128 stands for zero in the data rows.
One hidden rule gives every row of this table a label. Here are some rows, each with its label.
[143, 108, 118, 146, 140, 123, 164, 125, 155, 129, 118, 121, 124, 137, 135, 113] 2
[123, 101, 110, 122, 117, 137, 127, 134, 117, 132, 130, 135, 105, 154, 104, 137] 1
[156, 172, 143, 184, 145, 134, 148, 125, 181, 109, 125, 99, 121, 144, 148, 102] 0
[128, 142, 133, 122, 116, 130, 112, 137, 135, 116, 109, 139, 116, 132, 123, 137] 0
[170, 170, 183, 128, 145, 160, 146, 144, 146, 146, 160, 67, 150, 79, 162, 115] 0
[84, 76, 97, 76, 130, 178, 141, 150, 135, 85, 92, 152, 112, 168, 98, 186] 0
[142, 88, 130, 174, 134, 115, 199, 51, 146, 181, 191, 135, 191, 51, 210, 58] 0
[123, 127, 106, 123, 124, 171, 121, 123, 129, 153, 133, 135, 126, 135, 122, 131] 1
[149, 187, 201, 179, 151, 125, 151, 161, 158, 129, 158, 84, 160, 136, 151, 109] 0
[97, 104, 115, 107, 128, 146, 124, 134, 133, 128, 102, 164, 125, 145, 96, 139] 1
[153, 111, 126, 154, 168, 89, 176, 95, 143, 132, 120, 115, 132, 121, 126, 110] 2
[180, 178, 164, 143, 120, 74, 50, 130, 146, 134, 183, 65, 157, 82, 166, 118] 0
[87, 124, 112, 85, 109, 105, 124, 137, 85, 74, 84, 137, 110, 103, 108, 120] 0
[102, 122, 100, 104, 87, 121, 170, 128, 114, 146, 94, 111, 104, 122, 100, 139] 2
[125, 106, 134, 167, 131, 135, 155, 68, 133, 192, 166, 130, 170, 84, 168, 77] 0
[152, 143, 148, 141, 156, 95, 137, 126, 125, 109, 128, 113, 129, 129, 145, 116] 2
[140, 93, 105, 164, 166, 89, 161, 77, 160, 134, 122, 117, 141, 122, 148, 112] 2
[176, 185, 168, 153, 120, 72, 36, 152, 148, 139, 179, 69, 138, 86, 163, 117] 0
[97, 121, 117, 86, 111, 160, 104, 152, 128, 112, 120, 168, 94, 160, 95, 176] 1
[186, 173, 166, 172, 146, 50, 129, 128, 102, 167, 163, 102, 154, 96, 171, 113] 2
[112, 112, 124, 100, 116, 133, 151, 141, 107, 101, 97, 143, 116, 117, 99, 124] 2
[162, 155, 151, 172, 138, 119, 120, 81, 81, 160, 163, 113, 171, 62, 184, 49] 0
[72, 91, 93, 81, 89, 186, 90, 147, 106, 144, 124, 184, 104, 159, 96, 168] 1
[158, 183, 166, 173, 141, 115, 144, 150, 159, 93, 144, 79, 129, 134, 149, 134] 2
[141, 155, 152, 153, 125, 125, 123, 129, 131, 130, 127, 118, 132, 129, 142, 105] 0
[170, 181, 192, 148, 148, 142, 136, 139, 139, 121, 172, 70, 151, 77, 152, 125] 0
[113, 110, 101, 96, 101, 140, 121, 140, 123, 122, 116, 155, 119, 152, 107, 148] 1
[118, 117, 120, 118, 140, 128, 146, 117, 131, 123, 122, 137, 140, 130, 115, 125] 0
[88, 101, 104, 97, 105, 179, 102, 153, 126, 126, 110, 167, 104, 148, 102, 165] 1
[116, 115, 126, 137, 130, 145, 108, 129, 113, 154, 133, 152, 134, 138, 117, 128] 1
[99, 121, 96, 104, 104, 101, 152, 130, 103, 136, 100, 137, 102, 117, 89, 145] 2
[53, 89, 101, 108, 77, 190, 32, 174, 132, 83, 138, 200, 45, 148, 64, 187] 1
[159, 172, 159, 168, 150, 106, 129, 99, 81, 163, 140, 121, 162, 77, 177, 69] 0
[177, 190, 162, 152, 119, 59, 46, 138, 147, 159, 174, 84, 154, 79, 164, 113] 0
[179, 161, 170, 144, 143, 130, 143, 122, 154, 152, 188, 74, 152, 88, 161, 111] 0
[189, 179, 167, 166, 161, 46, 131, 141, 100, 154, 167, 112, 158, 93, 173, 101] 2
[124, 117, 120, 106, 122, 145, 163, 132, 126, 137, 97, 126, 131, 130, 118, 133] 0
[111, 85, 111, 63, 114, 180, 123, 149, 110, 116, 73, 171, 95, 203, 85, 159] 1
[164, 159, 137, 180, 129, 125, 129, 64, 68, 170, 143, 100, 162, 68, 191, 49] 0
[118, 112, 115, 117, 140, 148, 107, 134, 133, 135, 120, 140, 135, 133, 119, 149] 1
[93, 120, 114, 85, 131, 112, 134, 150, 90, 74, 76, 152, 132, 106, 96, 109] 2
[139, 163, 148, 157, 154, 126, 153, 124, 160, 116, 118, 102, 121, 141, 145, 128] 2
[106, 110, 116, 110, 130, 145, 125, 133, 119, 113, 133, 142, 126, 132, 110, 135] 0
[100, 116, 112, 103, 110, 152, 132, 136, 94, 151, 114, 146, 106, 147, 103, 142] 1
[75, 90, 92, 79, 92, 205, 82, 154, 121, 122, 83, 180, 127, 176, 94, 162] 1
[155, 167, 141, 169, 147, 123, 127, 143, 194, 92, 119, 95, 110, 126, 152, 113] 0
[154, 91, 128, 174, 143, 117, 198, 33, 132, 197, 189, 130, 190, 54, 209, 88] 0
[58, 102, 75, 97, 107, 172, 66, 141, 144, 96, 123, 189, 70, 164, 79, 180] 1
[156, 184, 171, 167, 163, 127, 148, 162, 157, 120, 138, 79, 144, 147, 158, 122] 0
[103, 112, 133, 90, 104, 105, 163, 160, 115, 142, 100, 134, 109, 137, 102, 154] 2
[182, 193, 176, 149, 116, 80, 41, 138, 143, 141, 166, 67, 134, 96, 156, 115] 0
[127, 97, 93, 134, 145, 90, 147, 111, 113, 124, 89, 121, 128, 128, 110, 131] 2
[125, 111, 114, 129, 137, 102, 117, 125, 145, 111, 105, 127, 107, 128, 122, 150] 0
[131, 110, 87, 141, 139, 81, 131, 80, 121, 110, 83, 124, 105, 127, 107, 120] 0
[193, 177, 179, 167, 138, 58, 129, 124, 104, 160, 159, 106, 148, 91, 172, 104] 2
[109, 122, 109, 101, 102, 161, 123, 140, 127, 116, 105, 143, 102, 155, 102, 137] 1
[177, 171, 151, 156, 128, 60, 107, 124, 111, 147, 157, 92, 156, 107, 170, 100] 0
[113, 107, 106, 109, 106, 131, 111, 152, 115, 122, 131, 139, 108, 140, 112, 146] 0
[178, 192, 180, 156, 123, 55, 37, 130, 144, 122, 179, 69, 151, 94, 156, 108] 0
[176, 181, 167, 156, 120, 100, 86, 124, 121, 146, 176, 71, 156, 87, 166, 114] 1
[152, 184, 169, 173, 136, 113, 163, 131, 155, 141, 163, 99, 171, 119, 155, 100] 0
[127, 112, 135, 123, 131, 160, 102, 131, 131, 124, 139, 135, 124, 146, 118, 148] 1
[119, 122, 103, 109, 130, 142, 155, 134, 130, 113, 111, 140, 111, 133, 113, 144] 0
[103, 91, 104, 94, 113, 159, 133, 136, 134, 100, 94, 164, 89, 151, 102, 150] 1
[113, 117, 135, 110, 133, 133, 136, 135, 107, 131, 101, 148, 128, 147, 123, 158] 0
[108, 143, 102, 94, 100, 116, 170, 159, 109, 148, 83, 129, 107, 123, 98, 144] 2
[100, 121, 109, 98, 117, 135, 108, 156, 127, 123, 115, 152, 112, 146, 101, 153] 1
[142, 101, 112, 164, 139, 82, 183, 103, 144, 140, 127, 104, 119, 131, 130, 127] 2
[67, 103, 112, 112, 110, 158, 45, 134, 121, 104, 153, 197, 71, 161, 88, 168] 1
[138, 141, 135, 139, 127, 146, 121, 129, 133, 126, 135, 112, 125, 112, 146, 124] 1
[141, 140, 122, 166, 137, 119, 143, 117, 177, 100, 121, 105, 133, 129, 139, 124] 2
[91, 109, 124, 98, 112, 169, 123, 147, 110, 122, 106, 150, 125, 158, 101, 150] 1
[90, 114, 105, 97, 105, 137, 116, 144, 128, 121, 116, 151, 119, 149, 108, 145] 1
[125, 128, 99, 118, 125, 128, 126, 135, 128, 114, 109, 127, 107, 146, 117, 137] 0
[116, 119, 95, 113, 131, 118, 134, 142, 121, 110, 110, 154, 105, 141, 103, 154] 0
[92, 109, 111, 110, 112, 163, 111, 160, 127, 110, 114, 157, 104, 146, 98, 151] 1
[109, 119, 114, 100, 125, 111, 140, 142, 102, 99, 86, 133, 107, 106, 98, 115] 2
[102, 108, 106, 99, 115, 133, 131, 140, 126, 121, 94, 151, 96, 164, 92, 152] 0
[100, 108, 110, 109, 111, 136, 128, 126, 117, 115, 109, 155, 95, 150, 108, 153] 0
[179, 182, 179, 144, 146, 155, 143, 142, 143, 128, 163, 61, 190, 86, 166, 120] 0
[107, 100, 115, 104, 111, 139, 141, 138, 131, 115, 109, 149, 122, 150, 103, 154] 0
[145, 89, 118, 185, 132, 115, 192, 31, 129, 192, 189, 132, 216, 57, 203, 64] 0
[148, 144, 131, 144, 144, 109, 115, 138, 114, 145, 130, 110, 117, 115, 142, 132] 0
[115, 120, 112, 113, 122, 151, 139, 127, 126, 122, 100, 136, 90, 143, 108, 147] 1
[104, 102, 94, 83, 129, 153, 118, 153, 132, 113, 103, 173, 95, 162, 97, 160] 1
[149, 154, 130, 146, 125, 92, 110, 124, 146, 117, 134, 94, 134, 118, 142, 99] 0
[114, 127, 139, 126, 130, 120, 148, 140, 140, 140, 106, 153, 121, 142, 118, 140] 2
[116, 73, 143, 67, 129, 177, 131, 152, 119, 139, 81, 159, 96, 188, 96, 153] 1
[153, 146, 149, 147, 146, 116, 136, 123, 140, 136, 133, 89, 134, 112, 142, 103] 2
[104, 135, 106, 101, 97, 108, 165, 153, 111, 147, 83, 134, 101, 115, 105, 149] 2
[84, 96, 118, 103, 114, 150, 87, 166, 139, 129, 130, 175, 97, 166, 87, 163] 1
[113, 132, 124, 100, 119, 133, 134, 141, 141, 125, 126, 149, 114, 152, 110, 150] 0
[127, 97, 93, 129, 151, 81, 153, 108, 120, 107, 71, 139, 130, 135, 106, 120] 2
[115, 114, 109, 114, 126, 136, 103, 145, 117, 114, 115, 138, 107, 149, 113, 134] 1
[158, 154, 147, 173, 123, 121, 143, 68, 88, 164, 150, 100, 180, 79, 187, 73] 0
[110, 112, 125, 108, 101, 124, 147, 125, 98, 141, 99, 123, 100, 114, 103, 139] 2
[109, 109, 125, 98, 124, 149, 106, 147, 120, 125, 106, 163, 105, 152, 99, 159] 1
[73, 65, 94, 81, 97, 200, 83, 166, 115, 118, 94, 191, 105, 181, 77, 178] 1
[136, 111, 110, 124, 141, 88, 143, 92, 106, 111, 87, 117, 130, 138, 111, 116] 2
[154, 149, 137, 168, 143, 105, 119, 106, 101, 143, 142, 106, 148, 88, 164, 78] 2
[93, 123, 86, 111, 112, 154, 78, 137, 112, 125, 140, 146, 117, 156, 108, 147] 1
[102, 94, 114, 83, 134, 141, 160, 144, 123, 98, 103, 142, 112, 158, 103, 166] 0
[147, 182, 126, 174, 151, 119, 141, 122, 195, 113, 144, 108, 125, 150, 152, 89] 2
[132, 131, 135, 132, 110, 117, 129, 148, 110, 151, 131, 128, 117, 116, 126, 123] 0
[143, 162, 131, 177, 141, 125, 151, 110, 189, 91, 131, 99, 101, 157, 143, 109] 2
[164, 162, 152, 130, 132, 118, 104, 126, 128, 140, 143, 90, 159, 96, 145, 122] 1
[108, 117, 112, 106, 126, 156, 115, 158, 138, 119, 116, 156, 104, 144, 103, 143] 1
[111, 100, 107, 107, 120, 122, 145, 130, 114, 118, 97, 137, 105, 136, 108, 125] 2
[179, 160, 159, 150, 151, 81, 115, 129, 107, 138, 158, 107, 160, 111, 156, 118] 2
[150, 91, 122, 177, 139, 111, 196, 32, 136, 176, 205, 114, 212, 38, 212, 73] 0
[109, 109, 86, 86, 119, 135, 118, 141, 145, 109, 97, 150, 97, 142, 95, 160] 0
[173, 161, 154, 168, 133, 139, 125, 78, 69, 167, 157, 98, 171, 76, 191, 38] 0
[128, 97, 125, 137, 149, 82, 140, 89, 125, 118, 91, 133, 130, 124, 114, 117] 2
[121, 105, 122, 121, 128, 132, 125, 113, 137, 130, 147, 142, 122, 142, 125, 132] 1
[101, 104, 89, 114, 110, 163, 119, 134, 106, 133, 114, 158, 100, 162, 106, 135] 1
[101, 113, 91, 84, 115, 110, 140, 146, 85, 102, 90, 150, 120, 107, 104, 99] 2
[161, 183, 187, 174, 163, 124, 137, 142, 184, 101, 150, 84, 152, 147, 144, 111] 0
[98, 116, 119, 97, 123, 127, 119, 150, 109, 123, 117, 144, 111, 139, 101, 148] 0
[112, 137, 103, 101, 101, 120, 160, 122, 95, 139, 89, 131, 112, 137, 102, 158] 2
[49, 96, 88, 107, 97, 178, 53, 158, 150, 102, 138, 196, 57, 156, 70, 205] 1
[115, 136, 123, 99, 145, 99, 146, 133, 93, 101, 97, 136, 122, 104, 108, 97] 2
[76, 90, 102, 88, 109, 170, 121, 144, 132, 106, 98, 176, 99, 179, 91, 167] 1
[138, 151, 136, 137, 127, 91, 104, 137, 134, 142, 136, 102, 140, 96, 144, 114] 0
[42, 99, 79, 98, 93, 161, 42, 169, 140, 90, 139, 184, 60, 160, 68, 202] 1
[112, 121, 130, 101, 127, 155, 132, 139, 150, 120, 114, 136, 127, 136, 111, 126] 0
[105, 109, 127, 109, 124, 142, 100, 164, 130, 131, 122, 150, 124, 150, 109, 165] 1
[108, 100, 110, 121, 133, 131, 134, 138, 127, 106, 123, 157, 106, 159, 100, 146] 2
[99, 83, 118, 61, 125, 202, 124, 137, 136, 129, 75, 184, 109, 220, 84, 180] 1
[142, 162, 124, 155, 140, 144, 144, 117, 170, 99, 129, 104, 137, 125, 134, 116] 0
[97, 122, 101, 94, 105, 172, 83, 141, 116, 110, 107, 172, 111, 158, 101, 159] 1
[89, 81, 115, 89, 133, 171, 117, 142, 118, 120, 105, 167, 110, 163, 99, 165] 1
[83, 49, 83, 75, 122, 170, 154, 144, 146, 107, 92, 150, 101, 183, 99, 188] 0
[184, 169, 177, 145, 129, 147, 122, 127, 136, 132, 178, 68, 164, 95, 157, 96] 0
[108, 118, 114, 112, 117, 148, 129, 123, 133, 129, 112, 139, 118, 142, 120, 143] 0
[171, 174, 170, 138, 122, 80, 97, 114, 141, 138, 166, 79, 145, 94, 152, 97] 0
[110, 100, 107, 106, 131, 115, 139, 141, 130, 116, 86, 141, 114, 159, 101, 136] 2
[100, 114, 101, 106, 125, 136, 108, 136, 128, 108, 109, 150, 94, 144, 109, 148] 0
[101, 71, 105, 86, 147, 158, 155, 160, 147, 106, 93, 139, 121, 164, 98, 187] 0
[125, 119, 114, 128, 136, 119, 121, 141, 150, 116, 119, 129, 128, 144, 112, 147] 0
[151, 145, 124, 185, 165, 125, 141, 126, 174, 110, 118, 96, 120, 152, 147, 115] 2
[144, 92, 127, 185, 144, 114, 187, 35, 124, 183, 200, 128, 214, 57, 209, 51] 0
[189, 158, 170, 166, 147, 53, 132, 107, 99, 156, 135, 102, 150, 89, 165, 96] 2
[185, 174, 167, 159, 151, 64, 134, 121, 103, 154, 167, 118, 159, 99, 173, 106] 2
[139, 149, 137, 123, 130, 103, 116, 137, 143, 109, 123, 110, 138, 136, 125, 131] 0
[150, 152, 147, 154, 153, 108, 162, 129, 144, 129, 142, 94, 159, 125, 140, 113] 0
[102, 106, 113, 85, 122, 111, 137, 139, 76, 81, 111, 128, 99, 107, 103, 103] 0
[94, 93, 123, 92, 115, 164, 123, 159, 120, 129, 88, 169, 106, 152, 96, 160] 1
[142, 151, 135, 151, 153, 104, 125, 136, 157, 98, 126, 102, 134, 120, 137, 113] 2
[98, 95, 117, 102, 114, 147, 134, 131, 141, 136, 140, 147, 120, 149, 109, 149] 0
[174, 199, 158, 154, 98, 83, 75, 131, 154, 144, 160, 56, 142, 94, 163, 119] 0
[72, 83, 102, 111, 103, 153, 93, 147, 130, 124, 129, 184, 91, 143, 95, 170] 1
[150, 148, 143, 154, 120, 106, 96, 131, 126, 132, 154, 102, 149, 101, 149, 124] 0
[189, 167, 167, 158, 162, 48, 130, 119, 101, 149, 157, 103, 177, 93, 164, 105] 2
[172, 174, 163, 154, 112, 60, 69, 143, 130, 172, 174, 62, 168, 86, 158, 98] 0
[182, 166, 169, 167, 161, 54, 138, 118, 91, 156, 168, 97, 154, 99, 172, 98] 2
[156, 162, 110, 186, 163, 112, 134, 121, 161, 102, 117, 111, 107, 147, 139, 99] 2
[155, 100, 122, 152, 146, 85, 187, 105, 151, 116, 108, 119, 125, 143, 130, 129] 2
[115, 120, 118, 122, 121, 139, 133, 144, 113, 134, 116, 145, 98, 141, 115, 123] 0
[92, 109, 109, 102, 104, 152, 100, 147, 137, 121, 97, 143, 116, 156, 92, 155] 1
[134, 108, 107, 148, 162, 96, 163, 83, 113, 136, 126, 127, 142, 95, 148, 111] 2
[98, 106, 119, 102, 120, 167, 115, 134, 117, 103, 107, 161, 105, 127, 93, 157] 1
[193, 178, 171, 171, 151, 40, 124, 128, 112, 164, 165, 101, 159, 96, 170, 102] 2
[185, 172, 174, 139, 134, 139, 146, 128, 141, 130, 142, 83, 164, 100, 152, 103] 0
[132, 129, 123, 155, 150, 88, 170, 96, 131, 128, 138, 109, 141, 140, 131, 114] 2
[68, 86, 111, 73, 90, 221, 85, 160, 99, 134, 96, 193, 101, 177, 74, 186] 1
[175, 156, 149, 173, 134, 128, 124, 84, 82, 174, 148, 86, 177, 64, 188, 35] 0
[123, 145, 135, 132, 116, 127, 101, 131, 145, 128, 147, 132, 123, 127, 131, 136] 1
[130, 114, 111, 125, 147, 120, 145, 99, 107, 99, 113, 116, 140, 121, 122, 110] 0
[82, 84, 102, 91, 120, 180, 87, 131, 118, 132, 117, 196, 125, 138, 104, 130] 1
[100, 124, 106, 108, 126, 141, 111, 146, 143, 125, 106, 150, 114, 153, 104, 146] 1
[97, 106, 100, 96, 130, 150, 119, 136, 114, 122, 109, 157, 82, 142, 98, 159] 0
[139, 90, 129, 194, 139, 115, 178, 43, 129, 181, 199, 125, 192, 37, 208, 61] 0
[163, 149, 146, 169, 133, 120, 139, 87, 70, 160, 147, 103, 182, 70, 190, 50] 0
[108, 121, 118, 105, 136, 93, 146, 122, 58, 91, 101, 145, 131, 117, 108, 100] 2
[153, 160, 138, 179, 155, 116, 141, 137, 178, 95, 118, 112, 100, 130, 151, 98] 2
[161, 193, 204, 168, 138, 118, 144, 160, 181, 117, 158, 81, 151, 122, 146, 124] 0
[170, 161, 159, 173, 114, 121, 137, 94, 93, 165, 136, 103, 168, 68, 182, 43] 0
[134, 105, 87, 135, 138, 79, 142, 89, 129, 112, 97, 117, 121, 148, 112, 112] 2
[165, 156, 153, 180, 155, 109, 129, 118, 142, 135, 140, 105, 144, 105, 164, 92] 2
[74, 103, 95, 117, 80, 162, 53, 152, 138, 104, 142, 199, 75, 160, 85, 169] 1
[91, 95, 116, 96, 113, 168, 88, 154, 133, 121, 111, 166, 91, 166, 90, 149] 1
[172, 155, 163, 170, 148, 140, 125, 65, 83, 171, 166, 100, 177, 58, 185, 34] 0
[146, 136, 145, 133, 145, 124, 131, 116, 159, 134, 134, 112, 130, 130, 132, 133] 0
[137, 142, 127, 132, 117, 114, 132, 134, 124, 134, 118, 110, 132, 127, 138, 121] 2
[102, 65, 107, 83, 135, 159, 138, 139, 131, 98, 107, 158, 120, 144, 105, 165] 0
[105, 118, 109, 109, 108, 168, 94, 137, 112, 113, 131, 158, 113, 144, 102, 180] 1
[188, 180, 161, 163, 160, 51, 115, 121, 102, 158, 175, 107, 151, 77, 170, 105] 2
[85, 107, 108, 112, 116, 149, 117, 140, 133, 113, 124, 146, 98, 164, 95, 169] 1
[123, 97, 127, 73, 141, 155, 132, 143, 121, 126, 99, 170, 107, 158, 104, 142] 1
[126, 129, 129, 116, 130, 139, 147, 137, 131, 129, 122, 140, 135, 136, 124, 127] 0
[101, 96, 127, 94, 123, 146, 119, 140, 139, 123, 106, 170, 87, 151, 101, 146] 0
[106, 109, 103, 108, 119, 154, 118, 145, 108, 124, 117, 150, 104, 152, 102, 158] 1
[158, 148, 148, 179, 124, 122, 124, 70, 85, 159, 161, 105, 181, 71, 194, 46] 0
[121, 130, 122, 135, 132, 125, 134, 115, 124, 140, 128, 120, 136, 110, 128, 114] 0
[152, 184, 196, 170, 151, 135, 155, 168, 178, 108, 137, 85, 158, 141, 150, 102] 0
[108, 131, 122, 119, 116, 130, 119, 150, 122, 105, 131, 143, 118, 147, 116, 126] 1
[82, 104, 117, 102, 112, 153, 109, 157, 136, 111, 101, 169, 110, 166, 98, 179] 1
[177, 175, 173, 141, 133, 157, 150, 142, 140, 147, 181, 62, 159, 92, 160, 117] 0
[149, 172, 157, 165, 144, 118, 155, 141, 156, 113, 149, 94, 145, 136, 144, 123] 0
Here are more rows. What is the label of each one?
[105, 84, 120, 65, 118, 179, 126, 129, 105, 143, 93, 184, 97, 189, 100, 158] ~ 1
[142, 139, 148, 141, 146, 94, 126, 120, 125, 140, 141, 103, 124, 134, 142, 123] ~ 2
[103, 99, 101, 87, 110, 138, 146, 122, 111, 115, 95, 129, 111, 146, 102, 142] ~ 2
[133, 118, 123, 122, 126, 123, 132, 123, 129, 117, 119, 128, 141, 130, 123, 140] ~ 0
[102, 83, 89, 91, 102, 151, 102, 157, 129, 132, 124, 157, 108, 175, 97, 168] ~ 1
[107, 118, 120, 105, 119, 150, 113, 126, 126, 114, 129, 149, 98, 155, 112, 141] ~ 1
[79, 110, 112, 90, 118, 156, 103, 138, 128, 111, 126, 150, 98, 162, 91, 151] ~ 1
[158, 165, 136, 169, 156, 109, 145, 105, 152, 110, 142, 104, 137, 112, 156, 112] ~ 2
[160, 183, 185, 162, 138, 116, 179, 164, 175, 131, 137, 83, 134, 145, 146, 117] ~ 2
[82, 91, 98, 80, 90, 194, 90, 163, 116, 128, 120, 159, 103, 169, 94, 192] ~ 1
[164, 166, 191, 146, 160, 115, 131, 156, 134, 126, 171, 56, 154, 96, 156, 112] ~ 0
[112, 79, 130, 78, 116, 158, 136, 130, 109, 131, 91, 165, 106, 167, 90, 171] ~ 0
[74, 119, 85, 107, 101, 178, 58, 148, 132, 111, 132, 180, 97, 155, 83, 179] ~ 1
[75, 73, 84, 72, 97, 223, 76, 156, 123, 132, 97, 187, 93, 176, 89, 176] ~ 1
[98, 84, 122, 61, 127, 166, 112, 147, 130, 146, 78, 175, 105, 191, 87, 169] ~ 1
[167, 189, 177, 168, 137, 114, 127, 144, 163, 120, 168, 75, 170, 133, 156, 120] ~ 0
[125, 126, 131, 108, 129, 145, 120, 127, 147, 120, 119, 139, 111, 152, 106, 154] ~ 1
[174, 162, 195, 145, 148, 136, 158, 137, 154, 134, 162, 76, 162, 109, 145, 112] ~ 0
[149, 110, 123, 185, 139, 131, 216, 25, 127, 179, 198, 121, 201, 70, 203, 69] ~ 0
[113, 103, 120, 83, 118, 150, 112, 139, 125, 116, 93, 169, 99, 169, 96, 158] ~ 1
[108, 92, 96, 94, 101, 158, 118, 137, 120, 117, 99, 150, 102, 153, 94, 172] ~ 1
[105, 123, 112, 104, 132, 125, 134, 131, 131, 123, 95, 147, 103, 151, 109, 130] ~ 0
[151, 184, 180, 164, 148, 108, 154, 152, 181, 103, 147, 88, 143, 143, 158, 108] ~ 2
[147, 129, 142, 132, 133, 128, 153, 133, 134, 124, 137, 128, 106, 118, 126, 137] ~ 2
[143, 111, 112, 157, 145, 110, 171, 102, 127, 120, 89, 129, 137, 124, 130, 113] ~ 2
[177, 189, 155, 151, 119, 108, 93, 144, 141, 154, 162, 82, 150, 77, 166, 107] ~ 1
[104, 103, 107, 115, 115, 143, 108, 161, 123, 122, 136, 173, 91, 152, 109, 151] ~ 1
[130, 119, 136, 133, 129, 126, 141, 130, 132, 106, 139, 133, 116, 137, 125, 140] ~ 2
[78, 91, 109, 99, 99, 171, 92, 167, 136, 109, 142, 172, 83, 179, 96, 159] ~ 1
[124, 124, 129, 128, 123, 131, 123, 128, 108, 143, 104, 124, 107, 126, 131, 140] ~ 0
[81, 114, 100, 92, 102, 164, 117, 139, 125, 131, 96, 172, 99, 152, 85, 180] ~ 1
[121, 106, 88, 134, 144, 82, 139, 127, 120, 112, 85, 117, 141, 138, 105, 115] ~ 2
[183, 189, 157, 150, 109, 67, 53, 147, 142, 150, 188, 60, 153, 107, 162, 104] ~ 0
[150, 172, 122, 181, 164, 113, 144, 120, 172, 91, 111, 102, 115, 148, 147, 100] ~ 2
[148, 100, 124, 187, 133, 116, 193, 29, 142, 186, 198, 139, 204, 48, 208, 67] ~ 0
[150, 91, 125, 184, 137, 109, 196, 36, 121, 196, 197, 129, 214, 47, 203, 59] ~ 0
[148, 101, 115, 184, 138, 112, 192, 39, 137, 184, 203, 136, 204, 32, 213, 54] ~ 0
[171, 176, 188, 139, 154, 164, 133, 135, 161, 132, 181, 62, 174, 76, 155, 113] ~ 0
[172, 182, 188, 149, 145, 161, 126, 128, 145, 147, 169, 64, 153, 86, 162, 110] ~ 0
[105, 112, 97, 102, 141, 140, 123, 130, 126, 112, 111, 144, 97, 151, 98, 140] ~ 0
[114, 114, 113, 113, 121, 135, 142, 131, 139, 118, 120, 145, 106, 156, 107, 158] ~ 2
[171, 180, 178, 157, 106, 64, 67, 124, 119, 138, 166, 66, 172, 102, 159, 127] ~ 0
[101, 103, 110, 97, 125, 156, 140, 114, 120, 112, 109, 146, 111, 169, 108, 151] ~ 0
[101, 133, 114, 93, 116, 112, 141, 152, 113, 134, 88, 129, 116, 124, 100, 148] ~ 2
[100, 104, 100, 111, 118, 119, 130, 143, 117, 118, 110, 160, 128, 127, 116, 140] ~ 2
[126, 125, 123, 146, 135, 86, 158, 93, 115, 117, 114, 114, 143, 114, 124, 95] ~ 2
[96, 109, 106, 88, 108, 128, 128, 129, 127, 114, 100, 157, 119, 137, 96, 162] ~ 2
[145, 126, 132, 162, 143, 109, 172, 91, 139, 120, 124, 98, 142, 130, 137, 106] ~ 2
[142, 121, 103, 153, 142, 119, 192, 107, 138, 128, 127, 112, 122, 141, 125, 121] ~ 2
[110, 112, 99, 89, 130, 143, 135, 150, 132, 124, 112, 145, 115, 159, 114, 168] ~ 0
